In the rows, zero is written as 128.
A state moves one step at a time under one of 8 hidden systems, and each row is a state written as 20 numbers. Each run below is a few steps of one system.
kozed, trace 1, 10 rows:
[[184 123 125 186 139 150 122 127 132 149 158 129 134 165 119 170 148 202
  170 147]
 [129  82  87 148 102 156 131 168 140 196 105 155 145 160 136 163  96 111
  166 136]
 [ 98  92 147 146  76 160  77 147 135 130 119 139 144 156 159 112  69 125
   90  83]
 [109 190 139 132 104 142  65 134 118 112 129 169 160 136 136  58 159 115
  144 102]
 [125 172 140  68 135 125 153 139  91 123 124 110 148  97 157 123 171  67
  159  80]
 [204 136 162  96 133 118 161 154 132  94 121  47 130  99 131 121 136 134
  105 123]
 [169 119 112 133 134  84 154 162 165 125  90 128 119 105  51 107 127 123
  101 190]
 [ 59  82 124 142 148  91 160 116 139 120 134 172 113 112  69 156 103 110
   63 140]
 [ 89 126 156 169 170 144 113  75 104  98 198 175 126 144 125 154 146 177
  104 140]
 [151 139 107 126 176 167 124 106  96 169 148 164 137 148 171 175 170 161
  201 151]]
kozoz, trace 2 (10 x 20):
[[199 117 160 146 184 176 170  92 143 166  95 157 143 127 111 129 131 107
  113 167]
 [177  92 109  89  88 130 130 179 148 162  79  70 117 135 181 128  84 106
  142 118]
 [ 71 130 105 115  96  97  98 187 145 112  80 158 161 103  70  84 121 145
   89 115]
 [ 59 166 147 153 105 153 175  73 115  98 162 130 146  98 107 101 118  56
  124 130]
 [172 141 165 170 106  94  89 110 103  74 203  77  77 152 145 154 124 118
  145 112]
 [189 101 143 125 201  92 147 172 125 124 155 158 125 129  89 174 181 164
  102 158]
 [103  89  84  61 159 149 211 157 135 188 122 120 137 121 183 160 137 133
  144 125]
 [ 41 141  73 113  80 131  74 136 131 139 110 134 137 140 170 103 119 201
  157  93]
 [ 95 188 152 187 132 165  79  43 113 117 113 199 150 126  93  94 135 133
  138 148]
 [233 134 190 167 138 158 119  58 123 137 121  98  93 150 156 133 104  67
  133 130]]
lub, trace 3:
[[182 153 145 145 126 151 177 168 133 127 169 108 169 128 110 118 171  97
  160 124]
 [166 108 179 138 118 138  89 170  96 101 168 128 139 147 149 149 121  85
  111  98]
 [ 92 101 134 122 165 110  87 158 110 125 147 197 134 145 123 158 150 162
   95 102]
 [ 81 127 112 124 166 148 140  92 124 174 112 208 135 130 124 130 141  92
  131 147]
 [149 169 146 152 126 180 118  52 149 151  97 130 129 141 148  74 122 129
  136 123]
 [175 147 135 122 105 183 119 158 126 115 108  83 179 117 144  97 131 187
  147 149]
 [122  86 123  85  95 130 107 201  94 102 108  99 152 104 152 144  86 111
  110 146]
 [ 69  98 116  91 138  60 109 135 135 110 107 148  88 115 117 128 108 135
   65 108]
 [ 98 158 106 108 179  93 192  73 154 147 117 149  98 104  89 116 169 128
  123 140]
 [192 169 153 145 140 163 186  63 138 140 143  74 113 126 147 118 143  95
  165 127]]
labav, trace 4:
[[156 128 126 137  76 148 117 148 143 134  77 109 143 118 118  86  83  79
  128 153]
 [106 146 134 101  97  91 111 134 110  65 119  74 116  88 122 104 113 132
  103 124]
 [109 131 121 104 136 113 183 123 146 103 197  98 101 125 155  95 140 114
  112 155]
 [137 139 140 137 163  93 162 102 129 142 158 155  98 135 106 149 160  54
  138 113]
 [132 137 134 147 181 103 145 100 141 145 103 160 126 123  67 157 160 172
  108 105]
 [140 104 118 167 143 171 147 120 121 143 110 140 162 121  99 167 115 173
  142 185]
 [111 109 128 121 115 155  83 143  61 116 121 135 152 116 160 187 105 138
  165 143]
 [105 115 116  89 122 143  82 149 123 143 146 142 122 160 209 115 129 160
  128  96]
 [154 131 118 126  97 136 111 139 176 175 102 142 111 169 161  70 113  87
  130 103]
 [155 151 140 141  91  95 111 129 156 115  64  93 120 111  80  86 103 115
  104  98]]
lub, trace 5:
[[123 103 112  75 129 156 126 180  99 162 102 149 158 125 176 149 121  81
  156 132]
 [139  93 141 124 136 109  86 112 161 143  83 154  92 146 137 100  88 127
   65 118]
 [114 147 123 134 161 132 163 106 140 123  92 142 158  91  64 118 148 184
  104 154]
 [106 149 142 114 108 171 180  94 104 107 142  81 150  93 156 123 109  79
  144 131]
 [150 137 137 100 118 113  88 129 120  95 160  79  92 142 194 111 129 168
  124 118]
 [146  96  90  95 157  91 125 184 117 157 106 143 120 124 120 183 149 154
  151 147]
 [116  77 130 156 132 119 159 104 152 167 103 151 104 136 100 157  79  69
   95 124]
 [114 155 149 187 131 135 134  62 151  99 156 127 121 130  86  98 131 175
  101 140]
 [116 178 115 130 108 166 143 129  86 104 159 100 170 107 140 138 157 138
  204 142]
 [141 110 115  99  87 125  85 170 120 142 140 105 105 158 206 126 108 100
  155  99]]
kozed, trace 6 (10 x 20):
[[116 163 113 103 112 117  87 114  71 117  88 109 125 101 146 162 129 113
  192 114]
 [127 125 105  85  91  95 133 179 128  99 151  52 109 121 165 122 127 161
  140 118]
 [176 129 119 136 117  87 133 149 180 128 155 115  79 153 121  70 131  85
  115 158]
 [118 136 138 151 149  90 155  85 167 158  99 154 102 130  72 129 130  97
   94  77]
 [ 96 148 152 183 125 156 168  84 107 102 155 117 167 106  75 164 133 156
  129 108]
 [154 116 124 152 136 132 100 155  70 107 159 137 143 124 117 202 141 139
  180 180]
 [138  66  95  92 136 115 110 203 137 165 137 141 118 162 172 163 128 163
  129 126]
 [132 103 132 139 111 171 132 133 191 167 138 152 129 175 168  56  99 120
   84 123]
 [115 173 158 148 125 162  99  61 126 145  70 173 149 123 118  85 116  79
  124  93]
 [ 83 182 135 102 113 141 127 117  65  87  96  97 178  68 119 149 144 141
  162  87]]
Lodaz, trace 7 (10 x 20):
[[149  81 141 126 127 124 104 143 140 149  97 130 115 145 139 149  94 132
   96 100]
 [109 132 114 153 119 127 131 139 169 142 111 151 146 138  87  95 129 172
  106 122]
 [ 97 135 117 152  92 166 133 121 127 128 138 137 152 125 128 102 104  92
  146 158]
 [147 149 145 138  96 140 102 120 108  89 152  76 122 129 158 120 114 142
  142 122]
 [171 143 109 116 138 105 137 164 131 130 152 108 120 135 131 131 172 149
  162 138]
 [146 113 127 120 139  95 153 142 143 154 129 140 102 139 115 141 133  58
  123 111]
 [101 139 149 148 148  99 128  86 137 108 126 150 111 123  87 122 129 127
   83 102]
 [ 84 144 122 131 147 147 124  96  91 111 131 159 149 103 117 141 140 143
  147 170]
 [138 106 138 112 130 164  99 128  83 131 120 124 139 128 182 170 107 132
  149 132]
 [174 104 130 111 140 128 108 169 149 151 104 121 135 149 146 126 132 179
  108 104]]
mon, trace 8, 10 rows:
[[ 85 113 146 123 127  89 172 114 151 115 122 144 107 104  81 108 102  31
   62 115]
 [109 180 177  80 153 134 131  69 106  69 109  93 136  78 146  82 141 138
   82 100]
 [103 119 119  74 149 197 181 132  91 127 147 101 172  99 194 151 138 176
  147 156]
 [185  65  95  78 169 110 136 173 129 176 111 132  91 142 173 179 123 129
  144 177]
 [ 99 108  88 132 133  48  53 155 123 135  76 187  89 133  77 157 127 150
  122 136]
 [ 38 124 132 181  68 133  93  82 123  95 122 152 125 122  95 106  57  92
   98 136]
 [151 170 172 135  89 185 106  66 132  88 142  62 123 134 198  51  96 121
  121 124]
 [175 171  99 105 122 178 148 161 136 149 161  82 160 144 185 103 187 200
  205 139]
 [175  88  63 140 142  81 187 205 166 194 136 136 110 149  82 178 155 122
  180 163]
 [129 117 138 166 147  16 113 124 153 111 110 164  71 123  10 148 131  94
   77 116]]
labav, trace 9, 10 rows:
[[131 180 105  85 137 101 145 166 152 140 113 129 141 116 113  80 190 136
  148  94]
 [141 107 135 108 143 144 195 162 152 144  95 132 162  99  91 112 123  91
   89 146]
 [107 127 129 113 147 102 107 122  93  88 106 157 131  83  90 135 126 108
  108 190]
 [ 56 141  97  95 147 137 156  89 110 124 144 127 122 106 157 136 141 162
  151 148]
 [153 118 150 104 171 161 145  88 114 163 130 138 114 142 187 150 128  88
  139 119]
 [185 126 120 121 156  88  85 135 137 160  77 147  98 145 120 142 146 143
  140 119]
 [120  90  90 140 100 123 143 156 158 156  82 106 135 124 100 141  87 174
  120 139]
 [101  91 142 146  92 144 104 120 104  90 139 109 126 117 141 138  59 103
   96 162]
 [ 93 161 125 126 115 107  87  93 110  91 183 113  85 140 170 103 139 138
  143 120]
 [157 154 131 132 136 131 177 108 169 168 160 107 109 161 154 109 156 109
  150  73]]
kozoz, trace 10 (10 x 20):
[[121 111 118 158 127 120 156  62 169 173 105 128  78 152 125 127  89  91
  120 122]
 [169 131 106 174  83 101 115 147 179 140 125 103 101 161 100  96 116 141
  142 138]
 [132 128 112 153 127  99 155 146 132 145  94 145 140 108  47 157 136  98
  143 131]
 [106 108 133 151  99 136 178 135 147 146 151 102 135 133 124 149 107 101
  120  69]
 [126 143 117 158  95 122 108 179 119 112 175 131 151 147 114 127 153 143
  162 115]
 [117 147 144 127 162 125 137 117  96 133 134 168 146 116 108 168 167 104
  145 101]
 [148 133 147 116 139 158 147 118 133 142 149 101 132 145 178 133 141 152
  135  77]
 [149 141 115 115 125 144  93 164 113 126 108 130 160 121 137 123 148 182
  150 150]
 [102 119 142 106 145 157 125 107 104 141  77 158 153 104 132 141 109 115
  112 124]
 [131 129 144 127  98 156 106 120 140 117 136 111 123 145 169  79  97 114
  106 120]]
Lodaz, trace 11, 10 rows:
[[145 140 171 116 115 108  72 125 103 113 122 125 109 144 160 129 124  77
  114  54]
 [147 179 139 118 176 121 134 113 150 136 118 154 139 126 106  91 198 176
  124 106]
 [135 126 138 109 148 164 169 123 108 150  96 152 160  97 119 132 121  48
  135 163]
 [117 113 175 113 124 135 127 121 102  83 122  88 144 102 134 150  99 143
   75  82]
 [ 89 130  93  86 146 128 131 174 127 126 145 146 151 118 143 114 163 191
  127 149]
 [112 114 102  94 109 135 122 130 133 170  98 137 111 142 184 116 101  71
  148 120]
 [156 145 149 145 127 126 134  75 167 130 105  88 102 138 130  95 114 169
  101  96]
 [139 133 107 139 133 137 184 133 140 120 131 116 147  98  83 122 137 141
  145 200]
 [107  91 131 132  98 120 136 149  94 103 157  94 123 116 136 182  88  84
  130 128]
 [111 125 119 123 136  85  88 142 134 109 167 131  94 152 144 129 149 188
  110 100]]
ril, trace 12 (10 x 20):
[[114 110 105 127  89 148 165 154 152 160 124 110 141 135 145 117 101  98
  139 113]
 [113 110 114 169 111 140 117 128 126 145  95 157 146 125  86 156  99 130
  138 149]
 [ 95 124 127 160 135 123 151  75 120 118 159 117 100 127 126 164 114 136
  135 135]
 [154 111 150 142 106 159 117 134 113 118 152  86 133 144 169 148 104 143
  133 113]
 [155 126 128 143 136 111  71 138 123 147 119 161 111 160 134 147 140 143
  141 112]
 [123 139 123 136 137 108 143 106 172 148 143 138  99 152 125  94 142 143
  111  97]
 [154 135 150 146 115 151 127 126 149 110 107 114 146 121 106  80 112 142
   92 141]
 [143 153 141 132 143 103 104 112 105  90 128 128 117 103 101 133 140 114
  133 169]
 [140 133 132 101 128 113 158 149 114 115 175 104 117 126 154 130 148  87
  143 122]
 [141 107 127 117 121 139 131 191 130 155 109 152 168 135 123 137 130 103
  130 105]]
kazot, trace 13 (10 x 20):
[[114 147 152 102 141 135  77  82  92  64 115 129 116  96 150  89 107 133
   97 198]
 [139 144 118  69 132 141 143 118  76 111 141  74 114  99 203 149 132 108
  183 161]
 [169  92  84  93 146 124 200 144 169 184 103  93  97 127 148 138 121 123
  146 167]
 [143 127  95 146 139  79 119 120 152 170  37 151 109 118  51 150 120 137
  135 132]
 [ 40 151 113 182 110 118 116  65 109 113 130 149 130 115  73 159 114 154
  146 109]
 [103 128 142 160 128 120 114  87 118  72 237 122  82 152 156 119 124 137
  115 179]
 [212 127 133 108 142 111 100 171 107 129 185 111  95 162 191 148 168 106
  176 138]
 [169  95  99 127 120 158 164 187 162 221  91 130 156 165 141 156 129 127
  165  74]
 [112 110 123 181  99 134 108 137 182 156  50 166 159 136  48  96  85 160
   76 108]
 [ 53 181 151 159  83 127  63 100  90  46 131 142 157  96  86  90 116 142
  112 125]]
mon, trace 14:
[[ 85 131 140 135 114 126 113 102 116  77 153 108 118 119 134 116 107 162
   95 136]
 [136 144 133 121 137 172 129  93 111 124 153 122 126 128 179 115 127 129
  157 176]
 [163 127 100 123 128 127 126 133 129 163 110 105 110 146 157 158 134 161
  177 124]
 [128  99 100 157 126 100 119 158 162 155 128 159 117 152  89 136 127 161
  117 139]
 [128 137 145 172 109 115 104 110 126 110 113 149 126 121  74 116 107  85
  114 145]
 [116 159 167 145 101 146 119  96 105  86 154  89 137 122 140 121 118 127
  123  90]
 [139 140 133 115 141 177 156 125 133 140 178 119 140 146 184 108 157 144
  146 123]
 [171 126 102 109 156 121 155 150 145 183  97 140 127 137 127 151 157 131
  165 132]
 [120  97 115 140 132  78 130 165 144 135  94 145 121 123  59 158 122 140
   99 111]
 [ 98 120 166 150 124 121 107 112 111  79 141 157 133 108  94 114 102  92
   70 143]]
ril, trace 15:
[[110 181 126 106 130 109  59 135  72  68 126 128 147  97 122 125 167 182
  157 141]
 [143 152 113  70 168 140 156 119 129 158 168 138 106 139 206  99 176  99
  167 146]
 [155 115 116  81 110 129 141 176 158 173  36 107 148 116 132 104 112 106
  117  87]
 [ 76 127  70 143 118  91 128 145 149 126 100 160 127 104  55 117 122 163
  127 193]
 [ 77 112 141 125 127 157 174  73 115  95 170 113 112 106 156 120  86  80
   99 181]
 [134 136 151 126  80 157  91 150  61 101 114  88 161 111 154 172 101  97
  169  91]
 [140 138  83 147 143 117 117 148 119 182 154 170 121 168 132 175 178 140
  216 123]
 [138  82 121 132 152 141 191 107 196 196 111 127 106 162 140 126 106 143
   87  96]
 [112 106 138 162  99 122  88 126 144  89  81 115 137 115  78 119  73 204
   65 135]
 [100 161 142 148 136 118  79  71  93  61 196 137  94 127 146 107 138 133
  133 186]]
kazot, trace 16, 10 rows:
[[119  92 127 139 132 113 158 201 133 124 219 117 146 159 128 176 166 184
  118  73]
 [135 109 132 126 157 131  97 187 166 174 144 232 148 179 129  88 164 106
   92 109]
 [128 138 176 132 107 159  61 112 118 140  79 142 153 149 154 113 104 120
   99  21]
 [124 149 160 139 109 216 133 113 125  93 137  98 192 113 150  76 114 195
  102 143]
 [158 126 149  91 113 153 128 176 100  82 124 115 160  89 137  85 112  56
  114 211]
 [114 121 102  40 120  87 167 181 117 121  91  69 126  80 148 146 132 105
  131  94]
 [ 96 145  90  87 174  98 192  97 181 169  89 148 113 112 103  90 168 155
  109 126]
 [134 164 159 163 168 112 114  25 117 126  88 162  97 114  80 140 127  91
  118 127]
 [124 121 158 168 148 148 140  73  71  86 176  95 124 115 125 214 121 168
  142 139]
 [142  62 108 123 156 130 134 185 112 127 198 158 120 151 153 173 129 137
  130 213]]

Which system made each of these runs?
trace 17 (2 x 20):
[[188 162 136 129 148 117 145 132 152 152 120 128 125 139 111 103 171 115
  145 115]
 [191 113 170 147 128 156 148 156 124 129 138 115 160 132 116 144 125 102
  116 113]]
 : lub
trace 18:
[[144 149 179 127 153 165 120  95  92  80 128 134 155  95 123 113 131 110
  103 176]
 [100 138 143  95 133 156 114 110  84 112 125 107 150 113 180 157 132 163
  132  79]]
 : lub
trace 19, 2 rows:
[[112 133 111 130  95 121  81 121 130 125 114  80 114 150 166 141 114 230
  137  57]
 [122 138 136 169 147 185 105 118 120 129 111 197 191 124  84 111 136 175
  124 188]]
 : kozoz
trace 20 (2 x 20):
[[104 117 146 103 143  90 127 125 128 120  87 138 119 107 103 135 120 107
   71  82]
 [ 80 130 150  98 134 155 123 118 108  91 122 141 161  96 142 102 115 133
   79 134]]
 : mon
trace 21, 2 rows:
[[156 159 165 104 123 146  36 136  93 122  26 154 171 109 125 108 125 128
  120  83]
 [ 65 162 104  53  99 132 153 191 110  92 115 102 188  69 136  78 151 130
  132 129]]
 : kozed
trace 22 (2 x 20):
[[ 66 128  88 130 108 164 102 154 115 165  92 187 181 130 120 136 126 147
  160 122]
 [ 83 141 106 140 150 159 164  37 131 165 109 140 117 124 136 139 118 148
  150 140]]
 : ril
trace 23:
[[188 106 136 119 166  71 104 120 145 163  93 131  66 158 132 171 138 136
  117  73]
 [147  80  92 175 116 105 131 147 187 164  93 127 108 152  74 143  92 186
  111 155]]
 : labav
trace 24, 2 rows:
[[167 127 165 163 131 108 108 150 142 158 101 175 139 153  77 133 140  67
  110  56]
 [172 158 144 112 114 141 192 174 158 140 137  94 160 122 117  88 165  85
  135  82]]
 : kozoz
trace 25:
[[123 131 101 122  97  96  93 183 137 114 128 127 129 130 117 101 134 140
  135 144]
 [ 73 122 120 123  97 137 162 139 143 124 139 119 142 120 130 102 106  99
  105 106]]
 : labav
trace 26 (2 x 20):
[[ 98 125 133 149 113 117 145 118 114 109 155  96 126 119 116 169 122 147
  130  89]
 [145 115 153 151 147 144 128 122 130 120 188 141 122 154 144 131 139 137
  109 135]]
 : labav
trace 27, 2 rows:
[[170 133 169 153 164 167 181  96 113 132 138 117 159 116 107 167 146 132
  128 122]
 [130 106 164 147 119 182 120 119  93 100 192 111 142 141 178 159 105 134
  127 133]]
 : lub
trace 28 (2 x 20):
[[ 98 105  93 110 137  93 165 126 136 139  73 129 116  91  79 154 109 128
  114 154]
 [ 67 141 103 128 150  73 115  78 122 113 116 152  87 111  96 144 132 146
  121 137]]
 : kazot
trace 29:
[[ 77 102 132 158 146 128 159 106 128 143 157 181 130 138 100 159 121  99
  107 119]
 [115 156 149 165 158 151  92  63 110 128 121 176 135 134 112 134 141 155
  131 125]]
 : labav
trace 30:
[[142 107 145 131 110 115 124 166 103  94 212 110 110 144 157 144 124  74
  133 140]
 [193 124 142 126 165  93 105 146 161 156 121 148 101 166 126 121 165 145
  111  89]]
 : kozed
trace 31 (2 x 20):
[[ 17 131 127 166 101 137 147  84 126 125 162 141 138 134 114 146 108 132
  115  55]
 [172 164 197 170 158 188 110  50 130 114 166 142 131 153 160  92 142 139
  106 122]]
 : labav
trace 32 (2 x 20):
[[156 101 156 128 146 178 160 126 143 138 144 117 148 141 159 125 118 149
   93 129]
 [163 137 121 143 121 113  80 153 110 127 125 153 122 135 115 134 136  98
  163 165]]
 : labav
trace 33:
[[117 145  72 138  54 113 162 191 190 153 118  86 139 136  98  71 126 137
  161 109]
 [ 62 163 115 174  84 108 128 125 100 107 111 135 164  91  39 158 129 106
  164 102]]
 : kozoz
